A single turn carries every row of the set below to another of its rows. Some are shown first; where does it send the rows asked next?
Nika: [-79, 163, 131, 175, -172, 96, 97, -378, 240, -30, 76, 69, 30, -58, -119, -48, 299, -97, -103, 125, -77, 113, -87, -206, 45, -176, 167]
poku: [31, -169, 212, 119, 209, 151, -14, -36, 129, -185, 107, -9, 274, 167, -213, 23, -58, -10, -162, -68, -47, -24, -218, 282, -6, 157, 190]
deve: [-133, 165, 104, 19, -137, 295, -97, -62, 132, 253, -120, 175, 79, 11, -59, 202, 101, -143, 149, 37, -177, 154, -216, 55, 215, -213, -123]
mumob: [78, 14, -168, -46, 401, 70, -77, -2, 49, 3, -4, -222, -95, 160, -56, 3, 38, -95, 70, 49, -91, 82, -108, -179, -54, -90, -39]
Zumum: [9, 24, 7, 2, 494, 113, -25, -205, 49, -29, 18, 101, 67, 167, 134, 9, 66, 148, 67, 65, -278, -29, -306, 261, 164, 46, 7]
zason: [-243, 14, 227, -127, 12, 159, -131, -2, 152, -255, 65, 13, -2, -64, 132, 103, 142, -120, 174, 73, -144, 351, -235, 63, 296, -68, 157]
Kazam: [-86, -6, -36, 9, -115, 152, 157, -351, 75, -129, 223, -189, -87, 116, 22, 11, 107, 40, 90, -112, -214, -170, -166, -244, -84, -56, 178]
Volog: [26, 119, -203, 205, 67, -151, -108, -433, 19, 188, 41, 14, 24, 85, -204, 23, 44, 67, -125, 66, -170, -65, -129, -37, 159, -52, 81]
Kep: [-90, -57, 112, 51, 199, 45, -132, -228, 97, -350, 155, -61, 123, 79, 98, 124, -216, -5, 84, 135, 60, 96, -183, 194, -76, 328, 165]
tudug: [37, 38, 198, 32, 180, 189, -72, -44, -21, -12, -166, 69, 118, 25, -76, 293, -232, -346, 72, -86, 108, -78, -52, 170, 151, 65, 15]
nok: [9, -36, -294, 35, 463, 37, -160, -110, -3, -246, 64, 112, -138, -34, 83, 51, 16, -131, -3, 84, -191, 85, -254, 58, 51, -61, 53]
sapu: [15, -136, 66, -206, 166, 347, -26, 42, 121, -112, -80, -62, 64, 190, 44, 333, -39, -117, -124, 76, -288, -39, -335, 83, 36, -108, 7]
fulof: [-112, 95, -198, 275, 234, 68, -6, -302, 176, -130, -96, 310, 209, 48, -87, 166, -141, -209, -65, 264, -70, 134, -114, 70, 162, -64, 8]
fonu: [22, 20, 233, 155, 110, -150, -70, -142, 52, -177, 38, -22, -70, 81, 104, 71, -178, 6, 134, 15, -212, 265, -392, 178, -47, 216, 12]
gesu: [133, -51, 58, -117, 193, -30, -217, -40, 22, -6, -58, -47, 2, 99, -147, 65, 34, -207, 230, -5, -240, -186, -258, 322, -109, 6, 24]
pez: [-44, -22, 258, -13, -384, 126, -24, -246, 78, -30, 44, -279, -8, 111, -128, -18, -38, 36, 46, 85, 0, 52, -272, 75, 121, 149, 122]
nekup: [3, -56, -240, -20, -49, 142, 5, -143, 15, -152, -4, -161, -81, 212, 5, 80, 2, -25, 13, 104, -11, -14, -76, 15, 8, 267, 442]
zeseg: [-50, 29, 393, 85, 401, 148, -78, -274, 58, -20, -8, -171, 28, -1, -92, 268, 88, -22, 23, 6, -92, 13, -274, 1, -141, 24, -8]
mariz: [85, 147, -34, 14, 4, 63, -56, -241, -22, 82, -117, 268, 393, -151, -106, 130, 118, -120, -86, 215, 1, -164, -56, 10, -79, -64, 62]
fele: [50, -35, 124, 59, 154, 68, -38, -340, 88, 101, -17, 472, 17, -14, -165, -4, 13, 208, 84, 112, -220, 79, -3, -26, 20, -45, -129]
vava: [-60, -38, 70, -181, -139, 182, -126, -219, -122, -226, 244, 216, 155, 129, -76, -15, 204, -64, -46, 208, 47, 28, -125, -187, 218, 185, 296]
nuge: [-203, -11, 107, 96, -95, 113, -14, -197, -69, -61, 162, 194, 98, -86, 27, -228, 69, -79, 59, 196, 66, 90, 218, -129, -57, 145, -91]
kif: [-51, -64, -26, 113, -354, 46, -84, -34, 26, -216, 47, 302, -101, -91, 39, 109, 30, -160, 5, 107, -148, -30, -35, -198, -218, -31, 10]
vufa: [-72, -113, 277, -196, -162, 260, -102, -88, -277, -57, 30, 57, -43, 230, -13, 101, 166, -34, 126, 187, -222, 54, -125, -25, 140, -133, -167]
zula: [-219, -175, -7, -121, -149, 225, 115, -254, 88, -189, 138, 384, 133, 111, 49, 103, 100, -8, 56, 169, -65, 264, -179, -233, 139, -81, -26]
vosug: [-116, 157, 37, -15, -84, 149, -174, -369, -191, -185, 184, 202, -198, -120, 138, 139, 8, -96, 182, 179, -173, -149, 62, -139, 136, 101, -45]
leda: [-225, -5, 101, -84, 197, 304, 50, 227, 117, -154, -77, 123, 7, 106, 120, 217, -63, -312, -1, 6, 38, 60, -111, 97, -17, 12, 111]
tobov: [-262, 59, 192, -14, -196, 154, -70, -172, 31, -140, 47, 95, 51, -97, -18, -12, 134, -132, 54, 24, -360, 156, -211, 210, 216, 250, -280]
gapa: [-93, 204, 8, -145, -241, 59, -120, -311, 76, 94, -18, 85, 128, -12, -72, 125, 328, -56, 174, 203, -81, -25, 123, 169, 179, 82, 111]
Pupo: [-56, 29, 99, 36, 178, 169, 25, -156, 26, -45, -241, -82, 31, 204, 37, -79, -216, -113, -135, -194, -219, 74, -185, 189, -132, 10, -149]
zana: [-104, 15, -230, -9, -111, 95, -53, -285, 88, -197, 28, 526, 9, 166, -44, 71, 70, 47, -9, 96, -167, -50, -113, -95, 232, 269, 75]
Daveg: [96, -135, 206, 144, -178, 148, -201, -263, 28, -78, 38, 111, 13, 290, -121, -47, -67, -48, -154, -16, -158, -250, -66, -200, -4, 221, 148]
viba: [-52, 42, -155, 132, -454, 204, -19, -490, 51, -126, -16, 35, 2, 106, 12, 85, 45, -176, -6, 56, -296, 114, -142, 87, 122, 35, -47]

Kep turns into leda
nekup turns into zason
And these:
gapa turns into Nika
deve turns into Volog
poku turns into sapu
zeseg turns into Pupo
tudug turns into mumob
nuge turns into kif
vufa turns into fele
zana turns into vava
tobov turns into mariz

